Named moves come first, each a turn or a mirror and shown by rows before and after it. Which of them, in which order, take the first row of each pair that follows to the second? Write the first one first, as in the answered first pair.
move gema:
[ 3.60 -2.72 -3.68 -0.03 -0.37  0.45 -0.16 -1.13 -0.81  0.85  0.36 -1.75] |-> [ 0.22  0.24 -0.67 -1.68  0.57 -1.06  0.34  5.16  0.70  2.75 -0.92  0.69]
[ 0.12  0.59  0.61 -1.21  0.37  0.09 -0.47  2.03  0.33  1.37 -0.44 -0.01] |-> [ 1.89 -0.82 -0.82 -0.36 -0.05  0.72 -0.70 -0.93 -0.49  0.43  0.27 -1.08]
[-1.60  0.22 -0.28  0.80  0.14 -0.26 -0.54 -1.41  0.19 -0.34 -1.11  1.34] |-> [-1.57  0.27 -0.26  0.79  0.15 -0.30 -0.54 -1.38  0.20 -0.25 -1.12  1.37]
move Kat:
[-2.52  0.55  1.44 -0.36 -0.10 -0.24 -0.20  1.48  0.86 -0.40  0.24  1.59] |-> [-2.15 -0.56  0.91  0.40  0.21  0.81 -1.41  1.66  0.96  0.81  0.80  1.07]
[-0.80 -1.60  1.30  1.79 -1.61 -0.15  0.61 -4.21  0.85 -1.85  1.44 -0.52] |-> [-0.41 -2.13  0.96  2.02 -1.46  0.33  0.25 -4.15  0.77 -1.34  1.68 -0.81]
[-0.09 -0.92  0.14  2.54 -1.54  1.04 -2.02 -0.54  0.11  0.03  0.96  0.01] |-> [ 1.56 -1.53 -0.90  1.73 -1.16  1.10 -1.76 -0.65 -0.24  0.05  0.62 -0.75]
[ 1.36 -1.17  0.33 -1.98 -2.04 -1.51  1.89  1.05 -3.24 -1.31 -1.02  1.05] |-> [-0.76 -0.33  1.68 -1.05 -2.50 -1.67  1.75  1.23 -2.89 -1.53 -0.64  1.99]
move Tatad:
[ 0.17  1.52  0.61 -3.71  1.47 -2.08  0.66  5.92  1.01  2.05 -2.48  0.76] |-> [-2.51  3.57  2.16 -2.43 -0.84 -3.84  2.62  1.64  0.38 -2.62 -2.01  2.25]
[-1.36 -2.00 -0.52  2.80  0.73  3.07 -0.81 -0.26  1.19  2.24 -0.64 -0.60] |-> [ 2.50 -1.59 -2.38 -0.55  0.67  1.08  1.89 -1.48 -0.01 -0.38 -2.67 -1.36]
[ 3.53 -2.36 -1.70 -2.36  1.32  0.87 -0.83  2.03  0.24  2.70 -0.97 -2.78] |-> [-0.54  0.70  0.65 -0.40 -2.17 -1.65  2.02 -4.34 -0.65 -4.17 -0.14 -0.54]
Then:
Between the rows of a pair lie two moves.
[ 0.21  0.51 -0.92 -0.88  0.42 -0.69  0.17  0.25 -0.55  0.88 -0.48  1.07] |-> [ 0.24  0.55 -1.00 -0.72  0.16 -0.83  0.46 -0.68 -0.74  0.21 -0.41  1.12] : gema, Kat
[-0.96 -0.37 -0.22  1.24 -1.19  0.75  0.16 -1.28  0.18 -0.62  1.48  0.24] |-> [-1.78  0.45  0.65  0.46 -0.49  0.39  0.04  1.37  0.77  0.55  0.96  0.84] : Kat, gema
[ 1.45  1.28  0.33 -2.95 -0.29 -0.25  1.30  2.74 -0.29  0.22 -0.29  1.09] |-> [-1.23  0.23  0.85  1.51 -2.04  1.38 -0.31 -2.09 -0.61 -1.09  2.42  1.10] : gema, Tatad
[ 1.59 -1.35 -1.18  0.94 -1.96 -1.26  1.72 -4.73 -0.85 -3.21  0.36 -0.52] |-> [-1.45 -0.54  0.55  2.49 -2.47 -1.16  1.15 -4.39 -0.33 -3.15  1.19  0.63] : Kat, Kat
[-4.21  1.56  2.52  1.84 -0.29  0.99 -0.32  1.77  1.33  0.98  0.71  0.88] |-> [ 3.74 -0.08 -2.02 -2.82  0.63  0.01  1.94  0.50 -0.46 -0.42 -1.80 -2.08] : Kat, Tatad
[ 0.70 -1.95 -0.71 -0.43  3.69  0.58 -0.56  1.45  1.57  3.45  1.95  1.02] |-> [ 2.50 -0.63 -1.33 -3.08  3.45 -1.48  1.93  1.13  0.85  1.12  0.18  1.09] : Kat, Kat
[-0.71 -0.52 -0.49  1.73  1.37  1.30 -1.24 -0.18  0.00  0.76  0.06 -0.42] |-> [-1.14  0.24 -0.20  1.68  0.52  0.39 -0.19 -1.85 -0.37 -1.19 -0.05 -0.02] : Tatad, Tatad
[-0.98 -1.78 -1.99  1.61  0.57  0.97 -1.26  0.11  1.15  1.82  0.36 -0.09] |-> [ 1.61 -1.29 -3.11 -1.03  0.67 -0.47  0.77 -0.32  0.43  0.08 -1.27 -0.57] : Kat, Kat
[-4.10  0.68  0.35  3.69 -1.36  1.00 -1.05 -2.39  0.80 -0.54  0.97  1.18] |-> [-2.66 -1.04 -0.79  3.96 -0.52  2.40 -2.47 -1.69  0.86  1.61  1.24  0.01] : gema, Kat
[ 0.66  2.15 -1.05 -2.77 -0.75 -1.85  2.58 -0.75 -1.01 -2.75 -1.51  0.78] |-> [-2.52  1.06  0.72 -0.24  0.71  0.93 -1.29  3.80  0.93  2.87  0.05  1.30] : Kat, Tatad
[ 1.76 -0.38 -0.71 -1.65 -0.57 -0.83  0.51 -0.18 -0.28 -0.26 -0.65  0.08] |-> [-1.65  0.24  1.10  0.32 -0.93 -0.33 -0.63  0.57  0.62  0.67  0.42  1.31] : Kat, Tatad
[ 1.62 -5.00  0.04  3.12 -1.67  2.84  0.00 -2.36 -1.67  0.83  2.35 -1.76] |-> [ 4.12 -3.56 -0.85 -0.30 -1.74  0.31  3.12 -2.85 -2.55 -2.04  0.22 -1.82] : Tatad, Kat
[ 2.28 -1.05  0.24  2.75  1.02  0.74 -1.12 -1.07 -1.09  2.12 -1.36  0.62] |-> [ 1.83  0.50  1.14  0.81  1.55 -0.65  0.03  1.57 -0.73  2.11 -2.64  1.61] : Kat, gema
[ 2.71 -0.09 -1.34 -1.70  0.13 -1.34  1.86  1.01 -0.83 -0.86 -1.74 -0.14] |-> [ 1.74  0.17 -1.02 -0.55 -0.81 -1.50  2.15 -1.12 -1.15 -2.44 -1.10  0.22] : Kat, gema
[ 0.86  0.52  1.82  0.35  1.00 -0.39 -1.49  3.01 -0.22  2.69 -0.58  0.74] |-> [ 2.61 -0.59  0.14  1.58 -0.62 -0.43 -0.65 -3.21 -1.78 -0.87  0.37 -0.47] : gema, Tatad
[ 0.50  0.64  0.00 -0.93  1.05  0.67  0.03  0.89  0.20  0.33  0.51  0.29] |-> [-0.70  1.11  0.62 -0.17  0.42  0.33  0.24 -0.12  0.03 -0.69  0.77  0.74] : Tatad, Kat
[ 0.32 -2.46 -0.16  1.68  1.90  1.08 -1.48  2.74  0.22  4.45  0.34 -0.73] |-> [ 3.86 -2.86 -2.23 -0.30  1.77  0.12  0.20  0.83 -0.92  2.48 -0.69 -1.95] : gema, Kat
[ 0.05  0.06  0.43  0.31  0.19 -0.46  0.85 -1.25 -0.91 -1.99 -0.61  0.54] |-> [-1.16 -0.33  0.93  1.65  0.14  0.35 -0.26 -1.06 -0.54 -0.98  0.14  0.74] : Kat, Kat
[ 1.21  1.85 -1.27  0.11  0.40 -1.50 -1.02  1.25 -0.23 -2.50  0.62  1.93] |-> [ 1.12  1.23 -1.50  1.34  0.05 -0.86 -1.55 -0.24 -0.34 -2.72  1.41  1.58] : Kat, gema
[ 3.42 -2.93 -2.08 -2.32 -1.51  1.14 -0.31 -2.42 -0.65  0.16  0.35 -2.98] |-> [-0.26 -2.20 -0.18  0.57 -2.92  1.26 -0.74 -4.81 -0.46 -1.36  1.90 -1.74] : Tatad, Kat
[ 0.01  0.16 -0.03 -2.60  1.52 -0.09  0.07  3.27  0.26  1.89 -0.85 -0.32] |-> [ 2.20 -0.43 -1.64 -2.60  0.42 -0.68  1.34 -1.16 -1.11 -1.20 -0.88 -1.33] : gema, Kat
[ 3.08 -1.71  0.66 -0.99  0.21  0.71 -0.26  2.90 -1.17  0.69 -2.01  1.29] |-> [ 3.96 -2.02 -0.07 -0.76 -0.49  0.55  0.34  0.28 -1.87 -0.99 -1.89  0.74] : Kat, gema
